(in the rows, 128 means zero)
Rotation paths and how fast each direction turns (degrees per step)
Each turn is a multiple of 5 degrees from 10 to 175, or 0.
Each row of a path follows its step; steps can be skipped.
Path 1:
step 2: [130 133 130 128 130 129 121 121 124 131 127 134 127 123 128 123 133 136
 127 122 126 134 123 133 121 133 131 127 133 132 121 126 129 133 127 123
 128 132 133 122 125 128 129 120 119 130 120 123 124 130 120 134 130 123
 120 137 122 140 139 129 126 142 115 128 131 134 129 121 121 126 128 120
 127 131 125 132 133 127 134 131 123 117 124 132 118 125]
step 3: [126 126 119 125 145 122 121 120 127 124 131 125 133 121 131 124 137 118
 122 130 124 136 127 138 132 127 135 135 133 128 131 129 130 131 133 131
 128 128 142 124 122 125 131 118 135 126 132 132 120 122 133 143 126 130
 127 116 123 126 131 130 128 128 124 126 133 129 121 124 130 134 121 132
 126 130 127 135 131 129 124 129 125 132 128 127 125 133]
step 8: [138 119 122 121 127 136 125 130 119 131 134 128 125 134 134 123 121 121
 129 128 121 132 131 126 142 118 127 132 126 127 119 133 122 130 119 125
 132 132 140 124 118 127 125 129 124 126 127 123 121 135 127 133 124 132
 116 124 126 134 130 122 126 120 128 134 125 128 133 124 127 123 125 132
 124 127 130 124 134 132 139 133 126 128 127 136 128 126]
step 17: [133 130 139 129 130 128 141 136 116 127 128 126 130 141 136 131 129 124
 121 134 127 119 133 127 121 126 119 130 120 123 125 122 123 124 125 123
 127 134 124 131 127 123 132 134 127 132 139 126 131 134 131 121 129 121
 129 122 130 126 119 126 133 121 134 125 133 126 134 136 123 130 125 123
 132 136 122 122 117 135 134 125 126 129 131 127 128 130]
step 22: [132 134 126 142 133 119 133 114 129 122 116 125 129 131 125 128 132 125
 134 126 123 130 124 127 118 128 128 124 130 126 133 134 123 125 132 131
 124 137 132 123 131 126 133 135 129 114 134 132 129 122 133 131 127 132
 134 126 129 129 138 132 129 131 127 128 138 130 125 138 127 129 132 128
 132 138 127 127 111 124 131 125 125 133 126 127 134 129]
step 24: [127 135 134 126 129 125 129 128 131 132 142 129 134 121 141 132 140 124
 138 136 127 133 127 128 136 122 123 132 123 129 131 126 119 130 121 129
 140 127 131 124 126 133 135 124 136 132 128 131 118 138 138 132 132 129
 128 127 135 135 134 122 124 126 128 127 134 124 125 123 127 134 118 130
 130 129 125 125 127 126 127 141 127 131 126 124 125 126]
step 28: [122 131 125 134 115 133 135 133 114 137 125 124 124 130 134 132 124 122
 128 129 127 128 120 126 123 130 138 124 131 126 119 134 126 121 128 118
 122 137 127 127 133 132 138 132 128 133 137 125 139 124 124 128 129 129
 130 128 134 124 128 120 118 138 132 135 124 133 122 128 127 130 131 125
 129 128 120 135 123 132 132 122 132 133 121 126 122 124]
[127 126 129 128 128 127 129 127 127 127 126 129 129 128 127 129 128 128
 129 127 128 127 130 130 125 130 129 127 127 127 129 127 129 128 126 128
 127 128 127 128 127 129 128 128 128 129 128 128 130 127 128 128 128 130
 127 127 129 130 126 129 129 128 130 129 129 128 127 127 129 128 127 126
 129 125 126 128 127 129 127 126 128 127 127 129 127 127]
135
[127 128 128 127 127 130 128 128 127 129 127 129 128 126 125 126 129 128
 128 126 130 126 130 130 128 127 129 127 128 130 129 127 126 128 128 129
 129 129 128 127 128 130 126 129 129 130 125 127 126 129 129 128 130 129
 129 129 129 129 126 128 127 130 126 130 126 128 128 128 126 128 129 129
 128 130 127 126 129 129 129 128 128 129 128 128 127 129]
135
Path 2:
step 3: [118 132 127 140 127 128 130 134 125 129 137 129 134 130 130 121 119 134
 132 127 126 129 134 130 130 124 128 129 139 129 127 131 127 125 126 121
 123 126 134 131 125 127 132 125 120 124 138 132 128 133 134 124 123 140
 123 135 131 129 133 130 126 134 127 129 121 124 118 125 125 130 110 119
 140 132 119 126 131 120 128 126 132 124 122 133 127 129]
step 7: [127 130 129 132 129 128 122 121 133 127 126 133 132 130 137 127 117 132
 136 130 132 115 120 127 122 130 135 126 130 123 139 124 125 125 120 137
 123 123 122 131 121 129 129 135 128 126 126 120 127 134 126 126 125 130
 137 127 134 127 129 120 129 138 123 120 125 130 133 129 117 127 121 121
 131 124 132 127 121 116 130 130 124 134 121 117 124 127]
step 11: [127 122 123 133 133 129 123 137 133 132 141 129 135 129 136 119 128 129
 129 136 134 120 131 132 129 126 125 131 126 118 124 129 123 126 128 136
 120 131 130 133 127 129 129 123 118 130 127 138 127 126 133 130 113 131
 128 130 118 135 132 128 122 132 135 128 122 134 125 136 126 130 126 125
 131 134 127 133 133 116 126 123 123 122 124 135 121 129]
step 12: [126 135 128 132 128 132 118 119 131 130 131 123 128 125 129 124 129 136
 136 128 130 125 130 130 127 136 127 121 135 140 135 122 125 137 129 129
 121 134 128 116 136 133 126 131 118 131 129 129 124 131 139 129 131 132
 122 125 129 125 135 123 123 128 124 128 128 129 130 130 124 125 124 119
 131 113 130 120 132 126 127 125 123 127 116 118 120 131]
step 13: [131 134 122 132 124 131 132 124 117 129 120 130 137 133 128 124 121 132
 131 120 134 121 122 128 130 127 125 128 129 131 130 112 132 115 120 138
 122 133 126 124 124 131 129 126 129 128 124 125 123 133 125 131 127 119
 121 132 133 134 123 120 121 128 127 126 119 129 126 127 127 128 127 133
 133 130 131 135 117 114 125 125 129 120 124 134 128 123]
step 14: [121 125 125 129 130 120 127 119 128 130 142 125 126 135 124 126 119 143
 126 131 130 128 120 123 128 126 122 129 135 122 127 125 127 128 126 126
 130 132 133 127 132 122 131 132 120 118 120 133 134 132 130 121 127 132
 133 135 131 124 128 132 119 122 121 130 130 136 128 128 138 118 127 128
 133 127 133 131 130 128 131 136 118 122 121 137 122 127]
step 27: [133 120 130 133 125 126 127 126 126 125 128 132 130 130 131 123 122 133
 134 125 131 117 117 130 126 136 134 115 120 126 135 127 121 116 121 128
 122 133 128 123 129 126 122 137 130 130 122 129 132 143 123 128 128 128
 133 124 131 128 130 124 127 125 124 121 121 131 132 130 121 127 123 130
 123 115 125 127 121 127 127 124 122 124 117 123 125 137]
[128 129 127 128 128 130 127 127 128 128 127 128 127 128 129 129 129 125
 126 128 127 127 128 129 128 128 127 128 129 129 130 128 128 127 128 130
 127 127 129 129 127 126 130 126 127 128 127 129 127 128 126 129 130 126
 129 129 127 129 128 127 127 130 126 126 127 127 130 128 129 126 128 129
 130 127 127 129 129 128 128 131 129 129 129 128 128 127]
120
[127 127 127 130 128 129 128 128 126 129 127 126 126 127 125 127 130 129
 126 127 126 127 128 129 128 127 128 126 130 127 127 129 129 129 128 127
 127 128 128 131 126 128 125 128 128 128 129 128 129 127 127 128 129 129
 129 129 127 127 128 129 131 128 129 127 128 128 127 129 128 128 127 127
 128 129 127 129 128 127 127 129 127 127 128 128 128 129]
55
Path 3:
step 2: [136 129 128 132 126 130 137 127 133 137 120 130 126 123 132 119 122 129
 122 132 131 127 131 121 118 143 127 124 120 128 129 122 138 127 117 129
 129 124 125 138 126 128 129 128 131 127 130 126 125 125 121 132 126 128
 123 130 137 129 134 120 125 120 129 123 128 119 125 118 128 129 123 132
 133 127 125 126 129 138 135 134 119 128 129 131 132 126]
step 7: [130 126 120 132 125 124 129 124 125 125 140 123 128 121 129 127 131 137
 126 129 129 131 128 131 130 124 123 133 134 130 132 125 129 133 137 127
 127 137 123 120 127 136 126 124 136 132 122 127 135 125 135 126 133 128
 122 132 123 137 116 127 124 126 130 127 130 128 119 136 138 135 131 134
 137 136 128 136 120 132 128 126 119 125 122 128 129 125]
step 8: [129 125 126 134 135 124 130 129 133 129 140 129 126 127 126 131 135 131
 136 126 134 138 123 121 128 124 124 135 130 130 125 133 127 132 125 136
 129 130 129 127 132 129 128 136 118 131 131 119 121 135 126 134 136 131
 127 123 126 135 131 121 132 118 127 117 142 130 129 113 124 125 125 124
 128 131 127 124 131 132 129 130 128 131 125 130 130 120]
step 9: [123 123 135 128 122 131 122 124 128 130 124 131 123 118 125 116 123 137
 133 133 134 122 138 123 122 127 122 118 122 128 128 125 126 115 126 133
 135 125 131 126 128 130 126 134 118 117 122 123 127 124 128 119 128 133
 122 119 129 128 129 129 140 131 121 124 126 122 129 129 126 129 130 128
 134 133 124 125 128 129 129 133 121 129 127 130 129 132]
step 18: [123 125 127 118 131 126 138 117 133 127 124 126 128 122 123 128 130 121
 123 131 132 125 124 133 130 127 131 122 121 126 129 130 125 123 135 128
 126 124 129 142 134 131 128 121 120 137 127 123 125 140 124 128 132 132
 124 125 119 123 132 118 128 135 125 124 129 125 132 122 126 125 119 132
 129 133 118 130 129 135 132 136 128 125 122 132 125 131]
step 19: [129 129 129 122 124 124 126 138 125 119 125 129 124 119 136 130 119 127
 134 127 133 127 132 132 125 123 123 126 118 127 124 130 127 123 126 133
 126 124 122 130 123 129 135 128 124 134 122 135 129 134 124 121 133 127
 138 120 124 127 120 131 132 130 125 127 123 128 126 135 133 135 131 117
 115 127 127 132 126 125 135 121 140 133 123 130 127 127]
step 22: [125 127 139 121 125 135 132 131 132 129 119 128 124 123 120 137 129 127
 127 126 127 126 134 125 124 126 131 124 123 129 124 128 125 119 133 128
 123 122 133 133 130 130 133 121 130 130 126 136 122 131 132 120 132 133
 122 136 136 131 123 135 129 123 130 133 122 128 135 121 134 123 131 120
 113 133 126 135 125 122 128 130 138 131 131 134 133 130]
[128 129 126 128 128 127 126 128 128 128 126 129 127 128 128 128 128 129
 127 129 128 127 128 126 127 128 126 130 128 128 128 129 127 128 127 127
 127 129 128 129 127 130 129 127 125 125 128 129 129 128 129 128 127 129
 130 126 129 128 129 129 127 129 129 128 130 132 131 128 131 128 128 129
 127 127 128 128 128 129 127 129 128 127 126 126 129 130]
70
[128 129 127 126 129 130 129 129 127 128 127 128 130 129 126 129 129 126
 128 128 128 128 127 128 129 128 129 129 128 130 129 127 129 127 128 129
 127 129 128 128 126 126 128 128 129 128 127 129 128 129 127 126 129 129
 127 127 129 127 127 128 127 128 125 130 129 128 131 131 128 126 129 127
 127 126 126 127 129 129 130 129 130 127 129 128 126 128]
10
Path 4:
step 2: [125 114 135 123 135 130 133 131 125 127 127 117 125 130 128 125 134 125
 126 122 127 133 136 124 135 131 124 133 135 122 122 127 127 137 134 127
 132 128 121 127 124 119 130 121 124 125 132 138 124 127 135 134 122 126
 133 130 135 129 116 126 130 122 132 142 132 127 128 129 120 130 123 122
 134 125 119 123 120 126 117 131 133 124 120 125 127 126]
step 7: [131 116 133 136 129 138 132 126 124 141 131 123 124 119 130 128 123 119
 130 126 133 136 136 127 132 123 130 130 132 135 137 129 129 129 126 128
 122 132 137 133 127 134 127 124 128 123 130 141 127 121 132 120 126 123
 121 129 125 124 125 127 125 125 126 138 134 124 130 124 119 126 121 122
 128 122 134 132 125 124 133 128 123 130 132 115 128 121]
step 9: [127 127 135 128 121 135 135 126 134 132 131 125 135 131 126 134 118 118
 131 131 124 122 139 118 133 126 132 124 125 130 125 132 131 121 129 129
 129 128 121 130 119 132 124 126 121 136 121 123 129 133 122 127 144 128
 122 133 133 131 128 137 123 133 127 135 128 124 130 121 118 130 128 128
 132 125 133 132 134 134 122 128 127 129 120 117 124 138]
step 15: [132 126 132 136 120 131 126 119 127 141 129 126 130 121 131 131 126 128
 134 124 123 125 132 131 128 134 119 134 123 132 131 141 126 133 134 133
 125 127 123 132 120 127 133 132 123 130 127 127 131 122 119 125 124 145
 117 133 129 132 131 136 121 133 131 134 134 131 134 127 118 124 119 133
 133 127 124 128 126 129 125 133 130 133 124 126 119 131]
step 16: [126 125 130 122 130 118 128 129 133 123 122 127 129 125 144 122 121 122
 125 114 129 134 134 133 128 133 129 122 121 135 128 127 129 137 137 126
 124 132 125 132 131 122 133 130 127 128 128 122 142 125 136 121 130 128
 129 125 119 133 137 133 124 129 139 122 136 135 132 121 124 125 123 119
 132 131 126 130 129 124 130 123 133 128 127 125 126 135]
step 20: [137 128 128 128 133 133 128 121 137 137 124 123 128 130 133 130 129 123
 126 131 125 128 140 133 132 125 123 129 130 123 120 130 122 123 131 132
 124 134 125 123 126 124 133 124 128 120 126 139 120 122 123 128 134 129
 134 129 133 125 130 133 117 132 123 126 123 122 126 123 129 122 127 130
 130 129 115 121 125 121 110 128 138 127 121 122 131 131]
step 28: [137 126 131 127 132 116 129 133 138 131 131 119 126 124 128 131 121 122
 129 130 130 135 135 121 128 127 135 126 125 142 130 129 132 128 133 134
 130 130 121 112 136 126 130 127 126 128 127 135 137 136 126 131 137 124
 118 125 129 128 134 133 125 121 136 124 123 134 126 119 125 127 125 126
 132 125 125 125 124 125 123 125 128 130 120 120 130 137]
[126 131 129 128 129 129 130 126 128 128 129 128 129 129 128 129 129 128
 130 128 130 129 127 127 126 127 126 128 129 130 128 129 127 129 129 128
 129 126 129 128 127 128 129 129 126 127 128 126 129 129 126 128 129 129
 126 128 125 130 129 127 130 129 128 128 128 126 129 127 127 127 130 128
 129 127 129 128 129 128 129 127 127 130 126 128 125 126]
120
[127 130 127 128 130 126 129 129 127 130 128 128 129 128 129 130 128 127
 129 128 127 127 126 128 127 128 129 128 128 128 130 130 129 128 129 128
 130 128 127 125 128 128 128 127 129 128 128 128 127 125 128 127 130 130
 130 129 127 127 128 131 127 128 127 129 128 130 124 127 128 128 128 126
 128 128 128 129 127 127 130 127 129 127 127 130 128 128]
145
[130 127 125 128 130 128 128 127 129 127 129 129 127 127 128 128 129 128
 127 131 127 129 129 128 128 129 127 129 128 127 127 127 127 128 127 127
 127 128 129 126 128 127 128 129 125 128 128 129 130 129 127 128 129 130
 129 127 126 129 128 128 128 128 129 127 127 130 127 130 127 130 126 128
 126 128 129 125 129 128 129 127 126 127 126 128 129 128]
10
Path 5:
step 5: [132 137 116 134 133 138 134 128 130 122 131 129 127 133 123 119 135 129
 126 127 127 127 122 140 119 135 127 125 129 122 127 122 121 126 133 128
 120 127 127 131 122 135 128 137 124 122 130 125 129 128 118 131 127 131
 145 124 135 128 133 133 131 129 125 128 136 118 126 122 126 123 133 123
 129 127 131 122 126 129 123 116 119 120 129 127 136 129]
step 12: [134 128 134 134 133 131 131 121 128 132 125 139 121 137 121 135 131 125
 128 126 139 128 124 129 127 137 140 130 123 137 130 124 123 133 132 126
 120 137 121 133 136 120 134 137 120 128 130 137 129 121 125 125 126 136
 145 119 126 119 126 125 125 126 129 127 126 126 124 129 134 117 126 127
 131 131 129 126 125 128 123 123 128 126 131 132 136 127]
step 13: [132 124 116 130 129 136 125 129 133 136 136 121 121 131 114 121 127 133
 131 126 136 133 120 128 137 135 132 135 125 130 128 127 114 128 128 128
 118 131 130 126 134 121 127 128 122 123 124 130 124 121 123 124 123 129
 130 131 121 131 134 135 119 131 128 138 134 123 134 134 128 125 139 126
 133 128 132 133 128 133 125 128 124 128 143 131 132 128]
step 16: [129 137 131 130 129 128 130 119 120 135 123 118 135 128 127 127 139 115
 127 127 121 126 120 133 138 140 136 119 120 123 134 130 121 131 135 119
 123 121 139 130 121 130 125 126 132 125 130 130 120 127 127 122 132 130
 135 126 125 136 130 124 124 127 135 128 124 125 119 132 123 125 132 129
 130 127 128 132 132 127 116 129 130 132 132 126 124 138]
step 18: [131 132 122 128 136 131 121 134 127 131 139 131 136 125 120 123 129 131
 127 146 133 124 118 126 133 129 128 127 130 122 123 122 120 129 125 134
 125 126 127 128 129 125 128 126 130 130 134 130 136 124 134 129 127 133
 137 125 120 124 123 127 134 136 139 131 121 135 126 126 125 134 127 124
 133 134 129 133 129 121 123 134 135 112 136 136 122 131]
step 25: [128 132 131 128 124 129 132 134 130 136 138 131 131 130 122 122 142 133
 135 127 136 124 139 132 129 133 131 129 125 131 115 126 131 122 123 135
 122 127 140 137 128 128 118 122 123 132 136 123 129 131 132 125 135 137
 136 133 128 123 120 129 130 135 126 139 127 134 128 124 125 125 134 122
 126 127 122 137 124 116 126 126 124 124 132 129 130 126]
step 26: [130 128 123 132 133 124 123 123 139 126 130 131 131 129 121 119 138 127
 136 125 129 126 122 131 137 132 137 128 128 127 129 129 129 129 128 122
 123 127 138 138 122 131 123 130 126 140 127 115 130 133 131 126 127 125
 137 133 121 143 121 128 137 131 132 131 116 123 123 124 131 128 128 123
 126 123 129 122 126 117 126 138 138 127 133 131 131 121]
[130 128 127 126 127 126 129 127 127 129 127 128 127 130 129 130 130 129
 128 126 129 126 126 127 127 129 128 127 127 127 128 128 127 129 130 127
 128 127 129 127 128 130 125 129 125 128 126 127 129 127 127 130 127 126
 131 128 127 129 130 129 126 127 129 126 129 128 128 128 128 128 128 129
 127 129 130 126 128 127 129 127 129 129 128 127 128 129]
100
